One hidden turn or mirror swaps the rows below in pairs. Which row is each named row swapped with?
gateb: -1.06,+0.76,-0.71,+1.50,+0.67,-0.63,-1.84,-0.99,+2.53,-0.98,+0.33,+1.16,+1.16,-2.10,-1.75,-0.43,-0.35,+1.23,+0.79,+1.05,+0.98,+3.33,+0.12,-0.24,-0.67,+1.98,+0.53
Rupi: +1.08,+3.07,+0.06,+1.62,-1.26,-0.99,+0.31,-2.90,+1.40,-0.40,-0.36,-0.63,+0.48,-1.62,-3.26,-0.69,-0.62,-0.70,-0.87,-1.21,+2.42,-0.01,-1.83,+2.80,-1.04,+2.46,+0.33
Gibek: -0.01,+1.44,+1.17,+0.52,-0.23,-1.98,-0.46,-1.89,+2.71,-1.52,+0.49,+0.02,+1.10,-2.34,-2.84,-1.42,-0.86,-0.51,-0.56,-0.12,+1.94,-0.13,-2.40,+3.49,-2.32,+1.18,+0.44
bupu: +1.02,+1.00,-1.05,+0.96,-0.84,-0.29,-2.38,-0.41,+0.77,-0.90,-0.78,+0.29,-0.14,-0.98,-2.68,-0.03,-0.76,+2.81,-0.48,+0.48,+0.72,+1.63,-0.86,-0.84,-0.97,+1.76,-0.23
Nosef: +1.03,+1.13,+0.31,+0.98,-0.28,-2.83,+0.16,-1.15,+1.49,-0.50,-1.41,+0.53,+2.06,-1.53,-2.98,-1.85,-0.33,-0.99,-1.40,-0.93,+2.51,+0.97,-2.07,+3.24,-0.80,+1.24,-0.79
dip: -1.65,+0.59,-1.11,+0.78,-0.47,-0.13,+0.57,-2.14,+0.54,+0.77,-1.03,-3.22,+0.95,-0.88,+1.54,-1.13,+0.10,+1.07,+1.25,+0.07,+1.48,-0.21,-1.03,+2.53,-1.08,+1.78,+0.53
Zur: +0.48,+1.65,-0.84,+0.75,-0.31,-1.21,-0.89,-0.81,-0.26,-1.03,-0.06,-0.53,+1.41,-0.46,-5.18,-0.16,+0.32,+1.22,+0.42,-0.27,+1.26,-1.26,-2.05,+1.56,-1.58,+1.16,+0.08
Gul: -1.46,-0.74,-1.20,+1.49,-0.56,-0.83,+3.13,-1.03,+0.20,+0.33,-0.61,+1.89,-0.53,-0.90,-0.26,-0.32,-2.28,+0.52,+0.59,-1.20,+1.62,+0.24,-1.71,+0.38,-1.91,+0.55,+0.47
lala: -1.54,+0.37,-2.38,+0.22,-0.08,-1.89,+0.91,-3.44,+1.14,-0.95,+0.14,+0.78,+0.16,-1.32,-0.55,-3.73,-1.46,+1.28,-0.51,-2.41,+0.92,-0.20,-1.84,+1.01,-1.27,+3.11,+0.00
Fakof: -1.80,-3.17,-1.50,+0.14,+0.69,-0.09,-1.93,-3.30,+0.18,-1.52,+0.04,-2.13,+0.32,-0.65,-0.19,+0.31,-0.05,+1.03,+0.31,-1.54,+1.03,+0.31,-0.42,+0.17,-1.66,+0.75,+0.51
dipe: -1.57,+0.28,-3.15,+1.10,-0.15,+0.07,-0.04,-3.83,+0.43,-1.28,+0.33,-1.43,-1.02,-0.40,-1.45,-1.88,-1.09,+1.68,-1.42,-1.01,+1.18,-1.19,-1.53,-0.02,-0.78,+1.07,+1.51
zezag: -1.85,-1.31,-1.02,+1.21,+0.88,-0.14,-0.62,-3.98,+1.82,-0.34,-0.64,+1.26,+0.64,-1.94,+0.59,-0.58,-0.42,+0.35,-1.17,-1.65,+2.06,+2.66,+0.36,-0.64,-0.75,+1.55,+0.20
tibe: -0.25,-0.24,-0.59,+2.09,-0.56,-1.31,+0.01,-2.44,+0.41,-2.17,-0.78,-0.30,+0.86,-1.07,+2.09,-0.28,-0.97,+0.89,-0.62,-0.78,+2.22,+2.87,-1.48,+1.30,-1.24,+3.87,+0.63
kanu: -0.24,-1.58,-0.30,+2.34,+0.82,-0.24,+3.35,-1.22,+0.01,-1.38,-0.57,-1.49,+1.41,-0.98,-3.10,+1.01,-0.02,-0.12,+0.21,-0.45,+1.57,-0.33,-0.67,-0.06,-1.18,+1.44,+0.10
fusa: -2.25,-1.26,-2.45,+1.50,+2.34,-0.44,-0.76,-2.66,-0.78,-0.38,-0.57,-0.21,+1.06,+0.15,+0.79,+0.76,+0.21,+0.95,+0.62,-1.75,+0.63,+0.86,-0.45,-0.14,-1.14,+0.47,+0.59
pas: +0.21,-3.26,-1.19,+0.03,+1.31,-0.32,-1.08,-2.80,-0.99,-0.27,-0.72,-0.38,+0.93,-0.75,+0.71,+0.27,-0.18,+0.99,-0.52,-0.33,+0.76,+1.02,-1.13,-0.24,-1.73,-0.15,-0.20
vubav: -1.65,+0.05,-1.86,+1.38,-1.76,-0.15,+2.19,-2.15,-0.59,+0.23,+1.42,-0.43,+0.37,-2.00,-1.69,-1.00,-2.25,+0.19,+0.78,+0.53,+1.65,-0.53,-2.11,+1.22,-2.39,+2.17,+0.82
Sig: -0.37,-0.22,+1.15,+0.72,-0.38,-0.74,-0.47,-2.36,+2.46,-1.17,-0.61,+0.82,+2.29,-1.16,-3.79,-0.83,-3.20,+1.06,+0.05,+0.17,+1.60,-0.64,-2.04,+0.99,-1.79,-0.17,+0.84
Ter: -0.21,+0.50,-0.30,+1.76,+1.86,-1.56,+2.28,-1.26,+0.64,+0.27,-0.64,+1.01,+1.75,-1.03,-2.80,+0.37,-0.54,-1.99,+0.68,-1.88,+1.81,+1.54,-1.63,+0.33,-1.71,+2.60,-0.16
Bopeb: -0.75,+1.09,+0.97,+0.64,-0.26,-1.37,+1.38,-0.81,-0.02,+0.62,-2.70,-1.06,+0.44,+0.05,+0.61,+0.09,-0.83,-0.01,+0.48,-0.76,+1.34,+0.23,-0.87,+3.18,-1.31,+2.83,+0.01
sizov: +1.01,-0.54,+0.49,+1.34,+1.36,-0.99,-1.02,-3.82,+1.18,-0.93,-1.93,+0.37,-0.02,-0.33,+0.13,+0.64,+0.05,-0.56,+0.40,-2.21,+2.03,+2.06,+0.12,+1.55,+0.46,+0.29,+0.74
nore: +0.46,+1.61,-0.70,+0.95,-0.50,-0.86,+0.39,+0.25,+0.10,-1.71,+0.44,-1.84,+0.82,-1.38,-1.19,-0.17,-0.22,+0.65,+1.83,-0.75,-0.57,-0.23,-1.32,+2.17,+0.60,+0.35,-0.36
lita: -0.55,-1.25,-0.32,+1.95,+0.80,-1.21,+0.39,-2.94,+1.75,-1.15,-1.50,+0.66,+2.99,-1.28,-0.64,-0.73,+0.57,-0.89,-0.97,+0.14,+3.51,+2.52,-0.31,+1.93,+0.36,+1.13,+0.71
ral: -0.27,+1.88,-1.15,+1.70,+1.09,-1.47,-3.08,-2.37,-0.62,-1.13,+0.30,-2.33,+2.52,-1.76,-1.83,-0.56,-0.35,+0.67,-0.28,-0.93,+1.98,-0.80,-2.19,+2.53,-1.11,+1.68,+0.02
selim: -0.10,+0.15,-0.91,-0.92,-0.74,-0.69,-2.67,-1.61,-0.09,-1.51,-0.23,-1.66,+0.65,-0.90,-2.32,-0.28,-0.65,+1.41,+0.44,-3.12,+0.79,-1.79,-1.67,+1.31,-1.25,+1.52,-0.63
lar: -0.14,-2.57,-0.72,+0.06,+0.25,-0.18,-1.15,-3.69,+0.59,+0.34,-0.59,+0.96,+2.95,-1.28,-1.30,-1.11,-2.84,+1.33,+0.44,-0.32,+1.30,+0.98,-1.65,-0.83,-1.76,+0.42,+0.11

Gibek is swapped with pas
dipe is swapped with Ter
gateb is swapped with bupu
lar is swapped with Sig
tibe is swapped with nore

One hidden turn or mirror swaps the rows below in pairs. Which row is each named row swapped with?
vesa: +0.55,+1.00,+0.54,-0.61,-0.18,-2.42,+1.55,+0.22,+2.23,-0.39,+0.96,-2.41,-0.25,-1.01
Rus: +0.07,+1.47,-0.11,-0.75,-0.78,-3.26,-0.46,-1.79,+2.03,+0.35,+1.09,-0.70,-0.93,-0.65
lumul: -0.34,-0.63,-1.00,-0.65,+0.04,-1.98,+3.04,-2.06,+1.16,+0.07,-0.16,-2.11,-1.36,-1.94
govef: -0.39,+0.52,+0.36,-0.78,-1.37,-2.63,+2.28,-1.93,+2.40,+0.21,+0.78,-0.39,-0.37,-1.57
dev: -0.08,+0.37,+0.79,-0.38,+0.02,+2.16,+0.48,+0.48,+0.23,-1.25,-0.76,+0.45,-2.18,-2.38
Sur: -0.22,-0.57,+0.17,-0.57,-0.27,+0.46,-0.19,-1.74,+0.16,-1.99,-1.84,+1.93,-2.77,-1.00
tosog: -0.58,+1.61,+0.35,-0.62,+0.34,-1.28,+1.22,-2.44,+2.68,-0.10,+1.02,-2.42,-0.41,-0.93
ruded: +0.19,-1.23,-0.17,-0.87,+0.36,+1.80,+1.69,+0.22,+0.58,-1.03,-1.15,+1.28,-1.89,-0.31
kifa: +0.05,-0.43,-0.02,-0.97,-0.43,-0.43,+3.45,+0.08,+2.22,+0.56,+0.68,-0.42,-0.16,-0.71
neliv: +0.37,-0.93,+0.01,-0.58,+0.10,+0.59,-0.05,+0.17,-0.07,-2.08,-1.79,+1.27,-2.83,-0.40
rik: +0.06,+0.55,-0.15,-0.75,+0.49,-2.70,+2.30,-0.94,+2.24,+0.69,+1.10,-1.09,-0.04,-0.42
Zatu: +0.25,+0.50,-0.87,-0.69,+0.72,+0.77,-0.86,-2.28,+0.43,-1.95,-1.98,+0.56,-2.70,-0.20
paf: +0.28,-0.57,-0.36,-0.57,+1.63,+0.54,-0.30,-0.74,-0.09,-1.66,-1.58,+1.33,-2.54,+0.16
tep: -0.39,+0.64,+0.15,-0.47,+1.34,+1.52,-1.00,-2.24,+0.69,-2.08,-1.24,-0.37,-2.52,-0.42
Dudu: -0.22,+1.17,+0.97,-0.52,-0.74,-0.03,+2.23,+0.32,+1.81,+0.27,+1.03,-1.18,-0.50,-2.77
soke: +0.14,-2.00,+0.08,-0.78,+0.24,+0.61,-1.09,-1.53,+0.00,-1.92,-1.06,+0.99,-2.21,-0.96
buz: +0.19,-0.14,-0.45,-0.87,+1.11,+0.84,-2.37,-1.07,+0.74,-1.16,-1.18,+0.31,-2.52,-0.63
Pum: +0.06,+1.55,-0.67,-0.85,-0.37,-2.29,+1.56,-2.53,+2.63,+0.23,+0.52,-1.69,-0.35,-0.74
motam: +0.18,+0.25,+0.23,-0.77,-1.04,-2.66,+2.49,-0.03,+2.24,+0.20,+0.93,-1.13,-0.34,-1.02
Lovu: +0.74,-0.09,+0.35,-0.44,+0.93,+0.63,-0.87,+0.47,+0.07,-2.48,-1.57,-0.14,-2.55,-0.46
rir: -0.01,+0.93,-0.23,-1.01,+0.04,-2.11,-0.05,-1.28,+2.87,+0.95,+1.29,-1.94,-0.22,-1.16
fama: -0.20,-1.40,-1.12,-0.55,+0.83,+0.21,+1.30,-1.90,-0.41,-1.45,-1.96,-0.49,-3.06,-1.56
munu: +0.26,-0.44,+0.40,-0.63,+0.13,+1.18,-1.46,-0.23,+0.24,-1.83,-1.59,+0.65,-2.68,-1.07
moleg: -0.09,-0.93,+0.29,-0.93,-0.84,-2.46,+1.33,-1.73,+2.21,+0.30,+1.48,-1.31,+0.13,-1.50
tonak: +0.08,+0.73,+0.65,-0.80,-1.11,-2.14,+1.22,-0.43,+2.62,+0.57,+1.20,-1.81,-0.12,-1.71
labek: +0.21,+0.62,-0.28,-0.63,+0.09,-0.88,-2.34,-1.62,+0.34,-1.33,-0.87,+1.07,-2.72,-0.22

govef is swapped with Sur
tonak is swapped with munu
soke is swapped with moleg
buz is swapped with rir
motam is swapped with neliv

One hidden turn or mirror swaps the rows below in pairs. Which row is each named row swapped with?
buk: -0.54,-0.49,+0.42,+0.93,+0.74,+0.41,+1.71,-1.59,+0.63,+1.26,+3.20,+1.64,-3.08,+0.08
leb: -0.89,+0.92,+0.71,+1.34,+1.77,-1.07,+2.58,-1.78,-1.02,+0.47,+2.68,+1.79,-2.63,+0.41
betof: -1.45,-2.00,+1.57,+0.20,-0.08,+0.18,+0.34,-1.65,-0.46,+1.31,+0.69,+0.10,-3.92,+0.72
Bes: +0.61,+0.06,-1.57,+2.54,+1.96,-0.52,+0.84,+0.66,-0.93,+0.94,+0.63,+2.56,-0.10,+0.23
Veza: -1.19,-2.90,+0.71,+0.33,-0.20,-0.72,-0.70,-2.71,-1.70,+1.14,+0.98,-0.39,-1.91,+1.08
gif: -0.67,-1.16,-0.45,+0.93,+1.03,-0.36,-0.55,+0.30,-2.96,-1.03,-1.36,+1.49,-0.60,+1.43
guta: -1.91,-0.77,+1.99,+0.55,+0.85,-1.27,+1.07,-1.90,-2.23,+0.51,-0.07,+0.11,-3.50,+1.11
puriz: -0.44,-1.67,-0.31,+1.72,+1.02,-0.73,-0.67,+0.56,-2.15,+0.99,-2.12,+0.83,-1.00,+0.89
Filan: -0.32,-2.65,+0.93,+0.73,-2.14,-1.25,+0.55,-1.99,-0.84,+0.73,+0.04,+0.69,-2.60,+0.86
rin: -0.05,+0.78,-0.49,+2.95,+1.15,+0.70,+1.06,-0.03,-1.32,+0.66,+0.19,+2.89,+0.44,+0.30
dezim: -0.07,-1.09,-0.65,+1.19,+0.81,-0.49,+0.92,-2.59,-0.37,+1.08,+3.94,+1.43,-0.93,+0.33
nur: +0.66,-0.99,-0.31,+1.51,-1.26,-1.07,+2.02,-1.90,+0.31,+0.66,+2.70,+2.34,-1.72,+0.21
Biza: -0.93,-0.72,+0.62,+2.25,+0.33,+0.51,-0.28,-0.16,-2.44,+0.70,-2.21,+1.41,-0.39,+0.90
faz: +0.10,+0.11,-1.42,+1.58,+1.76,-0.20,+0.58,+0.36,-2.03,-1.04,+0.74,+2.78,+0.08,+0.90

Veza is swapped with dezim
guta is swapped with leb
betof is swapped with buk

